Here are some numbered points:
array([1.5, 1.6, 0.8, 1.5, 0.0, 0.7, 0.0, 1.4, 0.0, 1.8, 1.1, 1.4, 0.7, 2.2, 0.0, 2.3]) 0
array([1.1, 0.9, 1.7, 0.0, 0.9, 0.2, 0.0, 0.3, 0.0, 0.0, 1.3, 0.5, 1.9, 1.5, 0.6, 1.0]) 1
array([0.4, 0.0, 0.0, 0.8, 0.2, 0.8, 0.9, 0.8, 0.5, 0.7, 1.3, 0.1, 0.4, 0.0, 1.9, 0.1]) 2
array([1.5, 0.3, 1.2, 0.3, 1.0, 0.2, 1.3, 0.4, 0.6, 0.5, 0.9, 1.2, 0.9, 0.5, 1.6, 0.2]) 3
array([1.4, 1.6, 1.2, 1.6, 0.0, 0.0, 0.5, 0.5, 1.3, 2.1, 0.6, 0.3, 1.9, 0.7, 0.0, 1.9]) 4
array([1.0, 1.5, 0.6, 1.6, 0.0, 0.0, 0.0, 0.5, 0.0, 1.7, 1.3, 0.7, 0.6, 1.8, 0.0, 2.0]) 5
array([1.6, 1.0, 1.6, 0.3, 2.2, 1.3, 0.2, 0.0, 0.4, 0.0, 0.0, 1.4, 1.6, 0.4, 0.9, 0.0]) 6
array([1.1, 0.3, 1.5, 0.0, 0.8, 0.2, 0.0, 0.0, 0.5, 0.1, 0.7, 0.2, 1.0, 0.9, 0.8, 0.0]) 7
array([0.0, 0.0, 0.0, 0.0, 1.1, 0.3, 1.1, 1.7, 0.9, 0.7, 0.0, 0.5, 0.4, 0.5, 1.0, 0.1]) 8
array([1.5, 0.7, 0.1, 1.1, 0.0, 0.0, 0.8, 1.4, 0.0, 2.3, 1.4, 1.4, 1.5, 1.1, 0.3, 1.9]) 9
array([0.7, 1.4, 2.3, 0.5, 1.6, 0.6, 0.1, 0.3, 0.0, 0.0, 0.2, 0.9, 0.9, 1.3, 1.1, 0.3]) 10
array([2.3, 1.3, 0.0, 1.3, 0.0, 1.1, 0.0, 0.0, 0.5, 1.3, 0.4, 1.5, 1.4, 1.2, 0.0, 1.3]) 11
array([0.0, 0.0, 0.0, 0.0, 0.3, 0.6, 0.9, 2.1, 1.9, 0.8, 0.0, 0.0, 0.0, 0.9, 0.5, 0.7]) 12
array([0.0, 1.0, 0.0, 0.0, 1.0, 1.4, 1.0, 1.3, 0.1, 0.0, 0.0, 0.0, 1.8, 0.0, 1.8, 1.9]) 13
array([0.5, 0.0, 0.2, 0.6, 0.0, 0.0, 0.6, 0.5, 1.0, 0.7, 1.7, 0.3, 0.4, 0.0, 2.0, 0.1]) 14
array([0.7, 0.4, 1.1, 1.0, 0.8, 0.2, 0.6, 0.0, 1.5, 0.1, 1.0, 0.7, 1.9, 0.0, 1.9, 0.2]) 15
array([0.9, 0.8, 1.3, 0.9, 1.5, 0.2, 0.0, 0.6, 0.4, 0.0, 0.4, 0.8, 0.7, 0.8, 0.3, 0.0]) 16
array([0.6, 0.6, 0.0, 1.4, 1.0, 0.0, 0.0, 1.1, 1.6, 1.0, 1.5, 0.1, 0.0, 0.6, 0.0, 0.4]) 17
array([2.3, 1.1, 0.8, 0.1, 1.6, 1.6, 1.0, 0.0, 1.2, 0.1, 0.1, 1.1, 0.1, 0.3, 0.0, 0.0]) 18
array([0.0, 0.0, 0.0, 0.4, 0.4, 1.0, 1.2, 2.0, 0.9, 0.2, 0.0, 0.0, 0.7, 0.4, 1.3, 1.4]) 19
array([0.0, 0.6, 0.5, 1.4, 0.2, 2.1, 1.9, 0.0, 0.9, 0.1, 0.1, 1.1, 0.0, 0.3, 1.3, 1.2]) 20
array([2.0, 1.1, 2.0, 0.3, 1.3, 0.6, 1.4, 0.0, 1.8, 1.2, 0.6, 0.7, 1.3, 0.0, 0.0, 0.0]) 21
array([1.0, 0.0, 1.0, 0.0, 1.3, 0.0, 0.3, 0.6, 0.0, 0.8, 1.7, 1.9, 1.2, 0.5, 0.7, 0.0]) 22
array([0.8, 1.4, 0.0, 1.5, 1.4, 2.4, 0.6, 0.0, 0.8, 0.0, 0.1, 1.1, 0.0, 1.4, 1.3, 0.6]) 23
array([0.7, 1.3, 0.0, 1.8, 0.4, 0.3, 1.2, 0.5, 0.5, 2.6, 1.1, 2.0, 0.0, 0.7, 0.0, 0.5]) 24
array([0.1, 2.0, 0.3, 1.4, 0.0, 0.0, 1.2, 0.0, 0.0, 2.2, 1.1, 1.9, 1.0, 0.8, 0.7, 1.5]) 25
array([1.7, 1.1, 0.7, 0.0, 2.2, 0.7, 0.0, 0.2, 0.5, 0.0, 0.7, 1.3, 1.4, 0.6, 0.0, 0.0]) 26
array([0.8, 1.4, 1.4, 1.8, 0.6, 1.6, 1.5, 1.2, 1.1, 0.8, 1.0, 0.6, 1.1, 1.2, 1.4, 1.4]) 27
array([0.2, 0.0, 1.2, 0.8, 0.0, 0.9, 2.9, 0.0, 1.2, 0.9, 1.2, 0.7, 0.7, 0.0, 1.5, 0.8]) 28
array([0.8, 1.4, 0.8, 2.3, 0.0, 0.0, 1.2, 1.3, 1.7, 2.0, 1.0, 0.7, 1.1, 0.7, 0.0, 1.3]) 29
array([0.0, 0.0, 0.0, 0.0, 0.5, 1.5, 1.6, 2.1, 0.7, 0.0, 0.0, 0.0, 0.9, 0.0, 1.5, 1.1]) 30
array([1.0, 1.1, 1.4, 1.1, 2.0, 0.7, 0.0, 1.2, 0.2, 0.5, 0.5, 1.0, 0.2, 1.6, 0.0, 0.0]) 31
array([0.0, 0.0, 0.0, 0.0, 0.9, 1.6, 0.8, 1.6, 0.6, 0.1, 0.0, 0.0, 1.0, 0.1, 1.3, 1.4]) 32
array([0.8, 0.9, 1.6, 0.2, 1.3, 0.0, 0.0, 1.3, 0.0, 0.0, 1.4, 0.7, 1.1, 1.3, 0.8, 0.3]) 33
array([0.1, 0.2, 0.0, 0.0, 1.0, 1.6, 1.0, 0.5, 0.8, 0.6, 0.0, 0.3, 0.9, 0.1, 0.2, 0.8]) 34
array([0.7, 0.0, 0.7, 0.4, 0.0, 0.0, 1.1, 0.0, 2.2, 0.8, 2.0, 0.6, 0.7, 0.0, 0.9, 0.1]) 35
array([1.3, 0.0, 0.8, 0.4, 1.9, 0.1, 0.9, 0.3, 0.7, 1.3, 0.7, 2.1, 0.7, 0.9, 0.1, 0.0]) 36
Which three points above are nearest to each new point by angle? Their numbers follow each, nearest first.
array([0.6, 0.6, 0.1, 1.1, 1.1, 0.0, 0.0, 0.9, 1.5, 1.1, 1.4, 0.1, 0.0, 0.8, 0.0, 0.1]) 17 29 31
array([0.6, 1.2, 1.4, 1.6, 0.6, 1.5, 1.6, 1.5, 1.0, 0.6, 1.0, 0.4, 1.0, 1.4, 1.3, 1.4]) 27 29 19
array([1.2, 0.0, 1.5, 0.1, 0.9, 0.3, 1.1, 0.7, 0.4, 0.7, 0.5, 0.6, 1.2, 0.9, 1.6, 0.0]) 3 7 15
array([1.8, 0.4, 0.8, 2.0, 0.8, 0.0, 0.0, 0.7, 2.3, 0.7, 1.4, 0.0, 0.8, 0.3, 0.4, 0.6]) 17 29 4
array([1.3, 0.3, 0.4, 0.8, 0.3, 0.5, 1.1, 0.1, 2.2, 0.9, 1.6, 0.2, 0.4, 0.0, 0.3, 0.0]) 35 21 17
array([0.6, 1.1, 0.2, 1.5, 0.9, 2.3, 1.2, 0.0, 0.6, 0.0, 0.2, 0.5, 0.0, 1.1, 0.6, 0.4]) 23 20 27
array([0.4, 0.6, 0.0, 0.3, 1.0, 0.4, 0.4, 2.3, 1.6, 0.1, 0.0, 0.0, 0.0, 1.4, 0.0, 1.1]) 12 19 8
array([0.0, 0.6, 0.4, 1.3, 0.2, 2.2, 2.0, 0.0, 0.9, 0.0, 0.3, 0.9, 0.0, 0.6, 1.3, 0.9]) 20 23 27
array([1.0, 0.0, 0.3, 0.3, 0.0, 0.0, 0.7, 0.6, 1.7, 1.0, 1.4, 0.6, 0.0, 0.0, 0.2, 0.0]) 35 17 14
array([0.5, 1.1, 0.8, 1.3, 0.2, 2.4, 2.0, 0.0, 0.6, 0.3, 0.7, 1.4, 0.0, 0.8, 1.6, 1.3]) 20 27 23
array([0.9, 0.1, 0.0, 1.0, 1.2, 0.4, 0.0, 0.8, 1.7, 1.0, 1.2, 0.4, 0.0, 0.3, 0.0, 0.3]) 17 29 35
array([0.7, 0.9, 1.8, 0.0, 1.3, 0.3, 0.0, 1.7, 0.0, 0.0, 1.5, 1.1, 0.9, 1.5, 0.5, 0.5]) 33 1 16
array([1.4, 1.0, 2.1, 0.8, 1.1, 0.4, 1.3, 0.2, 2.7, 1.2, 0.4, 0.6, 1.1, 0.0, 0.1, 0.6]) 21 4 29
array([0.0, 0.2, 0.6, 0.9, 0.4, 0.7, 1.1, 1.1, 0.8, 0.6, 0.7, 0.3, 0.0, 1.6, 0.8, 0.5]) 27 12 19
array([0.7, 0.8, 1.7, 0.3, 1.3, 0.3, 0.0, 1.9, 0.0, 0.0, 1.4, 1.2, 0.9, 1.5, 0.5, 0.4]) 33 31 16
